Each row has a name. Each question is about the rows just above it.

[ 32.6 -16.7  27.7 -60.2] = j_560
[ 36.3 -17.3  36.7 -58.3] = j_385
[ 21.4   4.3 -10.6  18.5] = j_92
[ 21.5   4.3 -10.6  18.5] = j_796
[ 32.6 -16.7  27.7 -65.8] = j_65
[ 36.4 -17.3  36.7 -58.3] = j_965
[16.4 -5.9  6.6 -6.6] = j_379
Which row holds [ 32.6 -16.7  27.7 -65.8]? => j_65
Go on from [16.4 -5.9] to the end of its row. => [ 6.6 -6.6]
Where do [16.4 -5.9  6.6 -6.6] appear? => j_379
Where do [ 21.4   4.3 -10.6  18.5] appear? => j_92

[ 48.7   7.8   8.0  51.8  13.2  -2.4  14.5  23.1  42.0   8.2  38.8   5.2
  -4.8 -20.8   1.4  10.6   0.9   0.4  -1.8 -11.6  13.9  -0.2   8.0  18.1
  -5.1] -> j_379
[  8.5   8.4   8.2   0.3  15.1  -8.4   8.4  10.1  45.9   8.8  58.9   4.5
  -4.9 -21.9  18.7  11.5   8.0  13.8  -6.4 -12.3  17.7   3.9   7.4  69.0
  -4.8] -> j_230
[ 10.1   7.1  37.4  12.0  16.9  -6.2  20.7   9.9   0.3   7.5  55.0   4.8
  -2.0 -24.3  57.2  11.8  13.3  -5.0  -6.4 -12.3  17.6  -2.0   4.7  30.5
  -7.3] -> j_695
[  5.5   8.3   2.8  -0.1  18.3 -10.7   8.9   9.0  -5.4  23.5  84.2   5.6
   4.7 -23.3  36.8  10.3  16.9   0.3  -1.8 -11.6  14.2   2.3  13.6  70.2
  -3.3] -> j_796
[ 42.3   7.8  13.8  43.2  14.2  -1.9  16.7  18.7  33.4   7.9  44.5   5.3
  -4.4 -22.1   7.7  10.8   2.6  -0.5   1.3 -12.0  15.3  -0.6   7.3  22.4
  -5.8] -> j_965
Go on from [ 5.5  8.3  2.8 -0.1 18.3] to the end of its row. => [-10.7   8.9   9.0  -5.4  23.5  84.2   5.6   4.7 -23.3  36.8  10.3  16.9
   0.3  -1.8 -11.6  14.2   2.3  13.6  70.2  -3.3]
The rest of the row after [ -6.4 -12.3  17.7]: => [ 3.9  7.4 69.0 -4.8]
After [  0.4  -1.8 -11.6], its row goes on with => [13.9 -0.2  8.0 18.1 -5.1]
After [  4.8  -2.0 -24.3  57.2], its row goes on with => [ 11.8  13.3  -5.0  -6.4 -12.3  17.6  -2.0   4.7  30.5  -7.3]

[  9.3   7.3 -25.4   8.4]  j_385
[  5.1  -0.7  19.1 -18.3]  j_92
[  9.4   7.3 -12.8 -31.6]  j_243
[  2.2  20.0 -74.6  54.9]  j_65
[ 17.2  13.4 -30.7   1.2]  j_796
Go on from [9.3 7.3] to the end of its row. => [-25.4   8.4]
The rest of the row after [  2.2  20.0 -74.6]: => [54.9]
Go on from [  7.3 -12.8] to the end of its row. => [-31.6]
The rest of the row after [ 20.0 -74.6]: => [54.9]
After [17.2 13.4], its row goes on with => [-30.7   1.2]
After [ 13.4 -30.7], its row goes on with => [1.2]
Which row holds [  9.3   7.3 -25.4   8.4]? => j_385

[ 16.8   0.5 -24.6 -21.2   6.4  14.2  -6.1   7.6   2.6 -21.6  -7.0 -40.0
  -9.0  -8.8 -30.2  -7.4  -4.0  19.1  -6.2   7.1  29.8 -41.2  16.1 -48.4
  10.5 -43.3  11.8 -16.1  10.8  23.9  43.8  22.0  14.5   0.8   2.4 -13.8
  -1.9 -32.7  -8.0  20.3  23.5  13.3   7.1   8.3] = j_560
[ 14.1  -0.2 -29.6   2.8 -27.4  35.3  14.6 -14.0 -17.7  25.5 -25.5 -28.4
  -8.4   3.0 -29.6   5.1   7.5   2.0  -8.1  50.9  24.2   5.3  -0.3 -37.3
  17.9 -12.0  -6.8 -23.8 -16.5  -0.4  21.5 -15.2  34.7   0.7 -31.4  -7.5
  -4.5 -46.0  -2.7   8.1  -8.0 -14.9   5.3  -0.9] = j_379
[  6.6  12.6 -29.6   2.8 -27.3  10.8  13.7   5.5 -27.7   8.7 -25.2  -9.4
 -13.7  -0.9 -16.2  15.3   4.5 -17.0   1.9  40.6  20.7  13.7  -2.9 -38.6
  -2.5  -9.1  -7.3 -37.5 -34.3 -19.6 -29.3  -4.5  11.8  -5.7  -7.2   2.1
   1.7 -21.2   3.1   8.9 -38.3 -12.7 -29.7  -4.5] = j_913
[ -8.1   3.6 -22.1 -37.8 -35.4 -15.1  10.8  17.6 -10.9   2.3 -20.7  21.1
  -6.1 -28.8 -21.9  -1.9   6.2   0.2  21.9   7.2  13.1  20.0   6.2 -24.6
   5.6  -0.8  40.1  -3.6 -50.8  22.7  25.6 -10.8  -7.2  12.9  -7.8  32.0
  43.6   0.9 -11.0 -14.0  -2.3 -24.0 -19.9   4.1] = j_92
[ 18.9  -3.9  -5.5  21.8 -30.1  32.0  24.7   5.4 -27.7   8.7  -8.3 -18.7
  19.5   4.2 -18.8  27.0  16.1   3.8 -23.5  56.0  28.5   7.7   9.8 -12.6
  18.6 -12.4 -20.7  -5.4  -7.1 -23.0  12.5  -3.3  11.8  -5.8 -43.7 -12.8
 -21.2 -37.6  -7.2  -6.9   1.1  -6.7  11.2 -13.2] = j_796
[-13.1  -5.6 -32.6   0.8  -4.3   6.1   3.0  15.5 -12.5  47.7 -30.7  12.3
 -19.9  -2.1 -15.0 -26.1  -2.4  -1.5  27.4  17.6 -13.2  29.3 -16.9  -6.3
  18.7  30.4  17.2  -7.7 -31.2  19.1  27.9 -43.1  31.3   9.6 -11.6  19.4
  14.9 -12.1  -3.1  -7.9 -12.9 -38.6  10.6  -1.7] = j_854
[  8.5   8.5 -24.4 -27.4 -21.9   6.1   2.9  15.5 -29.6  -3.6  -7.7 -22.4
   2.2 -20.1 -37.8  -2.4  -4.2  11.9   5.9  33.5  28.0 -32.0  25.9 -49.8
   9.7 -34.3   7.0 -18.1 -29.8   3.6  39.0  20.1   6.3  22.7   0.2   5.1
   3.8 -22.1 -18.7   1.6  18.3  -2.5 -12.4 -14.9] = j_65
[  3.7  11.3 -18.2 -48.3 -21.1  -5.0   2.9   4.3  -5.8   0.3   3.1 -17.3
 -11.6  -7.6 -18.3  12.2 -16.8 -22.2   1.9  40.6  20.8 -14.5  17.5 -38.8
 -25.3  -9.3  -5.6 -10.2 -61.0   8.2   2.0   3.0 -21.4  26.6   2.6  35.2
   0.5  21.9   0.8  11.4  -9.5   2.5 -51.7   4.6] = j_695
[ -5.9   2.9 -37.4 -13.2  -3.8  10.5   1.7   3.1 -31.2  36.6 -18.9  -7.1
 -10.3 -11.9 -32.9 -25.5 -12.6   6.7  28.0  36.3  -4.6 -11.1   7.3 -35.2
  13.7   4.1   5.7 -14.8 -42.3  13.4  47.1 -15.3  27.1  29.4  -1.5  19.3
  14.9 -12.9 -13.6  -3.1   8.5 -25.4  -3.6 -15.6] = j_385
Go on from [19.3 14.9] to the end of its row. => [-12.9 -13.6  -3.1   8.5 -25.4  -3.6 -15.6]
Go on from [  5.5 -27.7   8.7] to the end of its row. => [-25.2  -9.4 -13.7  -0.9 -16.2  15.3   4.5 -17.0   1.9  40.6  20.7  13.7
  -2.9 -38.6  -2.5  -9.1  -7.3 -37.5 -34.3 -19.6 -29.3  -4.5  11.8  -5.7
  -7.2   2.1   1.7 -21.2   3.1   8.9 -38.3 -12.7 -29.7  -4.5]
After [ 0.5 21.9  0.8 11.4 -9.5], its row goes on with => [  2.5 -51.7   4.6]
After [11.8 -5.7], its row goes on with => [ -7.2   2.1   1.7 -21.2   3.1   8.9 -38.3 -12.7 -29.7  -4.5]
The rest of the row after [ 6.1  2.9 15.5]: => [-29.6  -3.6  -7.7 -22.4   2.2 -20.1 -37.8  -2.4  -4.2  11.9   5.9  33.5
  28.0 -32.0  25.9 -49.8   9.7 -34.3   7.0 -18.1 -29.8   3.6  39.0  20.1
   6.3  22.7   0.2   5.1   3.8 -22.1 -18.7   1.6  18.3  -2.5 -12.4 -14.9]
After [-29.6   2.8 -27.4], its row goes on with => [ 35.3  14.6 -14.0 -17.7  25.5 -25.5 -28.4  -8.4   3.0 -29.6   5.1   7.5
   2.0  -8.1  50.9  24.2   5.3  -0.3 -37.3  17.9 -12.0  -6.8 -23.8 -16.5
  -0.4  21.5 -15.2  34.7   0.7 -31.4  -7.5  -4.5 -46.0  -2.7   8.1  -8.0
 -14.9   5.3  -0.9]
The rest of the row after [ 1.9 40.6 20.7]: => [ 13.7  -2.9 -38.6  -2.5  -9.1  -7.3 -37.5 -34.3 -19.6 -29.3  -4.5  11.8
  -5.7  -7.2   2.1   1.7 -21.2   3.1   8.9 -38.3 -12.7 -29.7  -4.5]

